In the data rows, the value 500 means zero.
Here are some points, one per row:
[770. 390. 454. 596. 709. 418. 680. 543. 429. 391. 559. 592. 351. 698. 544. 382. 441. 411. 448.
 449. 660. 459. 347. 545. 485. 537. 457. 442. 509. 372. 489. 491.]
[108. 626. 439. 440. 449. 590. 191. 539. 549. 648. 663. 588. 717. 459. 169. 589. 381. 461. 479.
 383. 351. 457. 589. 508. 540. 566. 477. 537. 470. 519. 248. 494.]
[621. 457. 494. 580. 541. 451. 766. 511. 349. 468. 437. 579. 347. 539. 504. 541. 541. 507. 619.
 509. 516. 459. 480. 520. 378. 437. 506. 477. 578. 515. 401. 344.]
[525. 418. 296. 523. 462. 519. 479. 506. 513. 473. 564. 532. 413. 510. 496. 559. 656. 549. 579.
 475. 324. 431. 410. 557. 430. 504. 281. 419. 640. 609. 426. 327.]
[654. 531. 520. 615. 539. 479. 478. 458. 515. 513. 656. 525. 381. 565. 431. 425. 527. 573. 500.
 426. 512. 417. 581. 506. 490. 527. 358. 538. 605. 411. 380. 480.]
[485. 504. 365. 614. 397. 578. 379. 503. 492. 462. 583. 565. 459. 484. 562. 692. 590. 503. 675.
 486. 319. 493. 541. 498. 330. 477. 416. 439. 682. 547. 438. 346.]
[500. 580. 404. 474. 627. 451. 383. 497. 592. 530. 577. 399. 563. 327. 750. 512. 511. 525. 566.
 377. 389. 549. 481. 297. 557. 446. 513. 615. 443. 565. 596. 584.]
[258. 770. 494. 445. 428. 525. 446. 662. 672. 470. 340. 357. 568. 346. 283. 461. 489. 565. 673.
 702. 682. 503. 640. 468. 449. 534. 552. 420. 420. 679. 594. 523.]
[529. 671. 316. 613. 447. 535. 447. 501. 308. 445. 563. 543. 402. 441. 518. 662. 650. 653. 568.
 431. 406. 562. 437. 620. 326. 558. 399. 416. 755. 411. 378. 332.]
[409. 542. 526. 364. 619. 323. 467. 525. 673. 520. 492. 417. 544. 351. 583. 316. 487. 604. 495.
 533. 565. 518. 557. 329. 504. 441. 640. 513. 407. 618. 688. 561.]
[402. 419. 565. 445. 447. 568. 446. 651. 517. 534. 449. 519. 609. 591. 345. 459. 415. 416. 430.
 480. 607. 500. 453. 648. 513. 575. 394. 426. 452. 418. 465. 566.]
[925. 371. 481. 652. 646. 320. 869. 445. 255. 304. 514. 645. 306. 769. 702. 404. 469. 458. 495.
 485. 540. 553. 406. 521. 452. 398. 534. 332. 514. 340. 661. 455.]
[221. 501. 506. 289. 328. 704. 283. 461. 548. 645. 554. 565. 689. 448. 420. 526. 431. 479. 362.
 416. 320. 595. 590. 602. 587. 539. 538. 623. 313. 472. 423. 525.]
[556. 286. 619. 531. 481. 491. 605. 511. 505. 482. 571. 481. 505. 674. 411. 359. 354. 628. 320.
 566. 696. 424. 355. 640. 507. 561. 479. 391. 422. 386. 555. 559.]
[395. 283. 580. 431. 551. 481. 614. 506. 558. 508. 467. 415. 472. 706. 288. 529. 431. 454. 412.
 587. 622. 410. 514. 567. 427. 626. 479. 407. 455. 395. 460. 557.]
[386. 374. 365. 177. 352. 902. 538. 552. 793. 584. 121. 248. 583. 415. 414. 705. 572. 420. 390.
 722. 446. 360. 717. 292. 592. 343. 563. 516. 531. 882. 403. 563.]
[327. 598. 504. 474. 253. 644. 458. 519. 404. 561. 439. 452. 568. 416. 380. 669. 531. 387. 607.
 496. 477. 566. 587. 558. 489. 559. 533. 525. 631. 529. 453. 495.]
[603. 597. 599. 401. 550. 430. 705. 432. 836. 428. 190. 96. 608. 487. 705. 492. 527. 526. 544.
 900. 781. 343. 696. 113. 760. 281. 852. 701. 288. 681. 844. 863.]
[497. 611. 376. 517. 494. 451. 355. 529. 287. 292. 623. 515. 453. 434. 491. 725. 608. 406. 605.
 412. 407. 525. 471. 471. 263. 690. 418. 346. 795. 404. 524. 368.]
[294. 405. 624. 382. 502. 591. 340. 505. 562. 553. 635. 626. 882. 544. 305. 381. 281. 458. 233.
 558. 680. 420. 444. 648. 698. 626. 514. 559. 283. 374. 471. 699.]
[679. 412. 519. 449. 446. 407. 666. 376. 329. 636. 682. 616. 478. 739. 591. 436. 581. 595. 374.
 379. 465. 464. 460. 650. 636. 422. 638. 561. 472. 270. 558. 540.]
[636. 527. 551. 552. 386. 483. 467. 311. 292. 479. 510. 591. 432. 531. 638. 515. 612. 587. 514.
 445. 367. 539. 462. 475. 459. 401. 494. 574. 565. 378. 520. 446.]
[668. 570. 452. 560. 566. 419. 492. 481. 305. 345. 557. 593. 447. 493. 592. 565. 439. 432. 576.
 481. 553. 525. 389. 576. 396. 569. 347. 368. 522. 385. 484. 387.]
These points spread out most along one direction. How far along it is each point below, from 0 to 99? The average is 50, and the first point in the table lies past the average.
[436. 592. 572. 460. 607. 393. 529. 447. 549. 431. 352. 326. 526. 465. 544. 526. 505. 489. 568.
 533. 478. 561. 641. 215. 639. 401. 784. 516. 354. 508. 764. 622.] 35
[328. 544. 739. 318. 620. 338. 585. 442. 813. 529. 328. 372. 721. 393. 478. 235. 495. 529. 410.
 670. 666. 583. 666. 288. 702. 430. 809. 616. 182. 588. 786. 770.] 18
[747. 314. 595. 570. 583. 471. 638. 475. 348. 519. 396. 730. 461. 572. 699. 349. 433. 462. 366.
 393. 469. 621. 295. 573. 667. 439. 420. 559. 212. 404. 550. 565.] 60
[325. 554. 733. 370. 598. 342. 542. 598. 867. 474. 335. 365. 589. 409. 481. 431. 521. 531. 510.
 755. 805. 529. 488. 327. 564. 482. 666. 510. 389. 640. 737. 721.] 25
[369. 505. 626. 319. 624. 460. 568. 465. 923. 635. 346. 216. 494. 356. 472. 347. 515. 634. 445.
 666. 636. 530. 623. 334. 547. 337. 643. 693. 278. 735. 655. 800.] 19
[312. 526. 497. 531. 480. 481. 385. 511. 456. 531. 652. 604. 634. 479. 347. 562. 383. 450. 469.
 478. 431. 456. 544. 503. 447. 511. 515. 471. 572. 486. 468. 518.] 49
[342. 522. 539. 482. 421. 653. 384. 562. 514. 565. 385. 685. 566. 421. 403. 606. 486. 392. 574.
 468. 408. 543. 511. 541. 549. 494. 351. 530. 474. 508. 469. 462.] 46
[522. 588. 363. 526. 610. 492. 398. 608. 621. 478. 601. 276. 404. 364. 694. 671. 535. 418. 522.
 454. 428. 453. 618. 275. 450. 560. 541. 568. 647. 600. 533. 412.] 47
[559. 577. 635. 614. 460. 485. 653. 579. 358. 552. 331. 441. 336. 494. 443. 510. 423. 418. 567.
 568. 655. 471. 444. 604. 544. 492. 475. 486. 580. 458. 379. 513.] 54
[776. 468. 532. 768. 678. 404. 660. 532. 421. 428. 462. 557. 353. 568. 642. 415. 473. 432. 574.
 554. 606. 490. 423. 554. 504. 465. 409. 434. 539. 451. 514. 376.] 65
[393. 534. 383. 468. 264. 726. 507. 519. 466. 535. 290. 545. 412. 508. 416. 573. 705. 521. 582.
 626. 250. 499. 568. 644. 320. 404. 479. 443. 714. 789. 438. 266.] 50
[821. 453. 424. 681. 644. 308. 488. 389. 371. 287. 798. 681. 390. 560. 763. 420. 499. 391. 477.
 391. 403. 590. 394. 640. 396. 538. 454. 463. 550. 327. 471. 355.] 77
[487. 416. 552. 530. 541. 583. 398. 515. 613. 680. 487. 604. 417. 484. 486. 389. 453. 619. 415.
 468. 428. 535. 506. 557. 606. 479. 367. 627. 391. 618. 347. 494.] 46
[474. 543. 390. 529. 424. 602. 262. 467. 411. 693. 590. 503. 483. 408. 484. 616. 595. 647. 591.
 253. 342. 461. 383. 640. 406. 587. 389. 565. 566. 467. 307. 328.] 59
[451. 516. 353. 592. 510. 481. 431. 545. 480. 531. 636. 529. 440. 487. 567. 611. 567. 517. 549.
 382. 338. 561. 451. 624. 343. 601. 395. 414. 590. 521. 460. 381.] 61
[741. 386. 600. 484. 409. 425. 740. 409. 270. 472. 493. 546. 376. 588. 556. 327. 489. 499. 412.
 458. 526. 529. 430. 494. 563. 361. 520. 585. 538. 302. 483. 530.] 61
[542. 500. 496. 597. 438. 532. 447. 519. 421. 439. 524. 469. 424. 474. 537. 575. 522. 472. 566.
 423. 505. 528. 428. 556. 362. 570. 416. 385. 645. 489. 378. 448.] 60
[230. 582. 471. 413. 320. 679. 355. 473. 490. 475. 529. 477. 637. 422. 218. 595. 480. 465. 608.
 506. 445. 441. 633. 525. 489. 658. 542. 466. 593. 558. 278. 448.] 41
[696. 438. 451. 626. 549. 388. 480. 423. 329. 474. 722. 618. 564. 582. 647. 338. 398. 517. 331.
 256. 497. 547. 346. 497. 631. 574. 445. 524. 434. 391. 528. 487.] 64
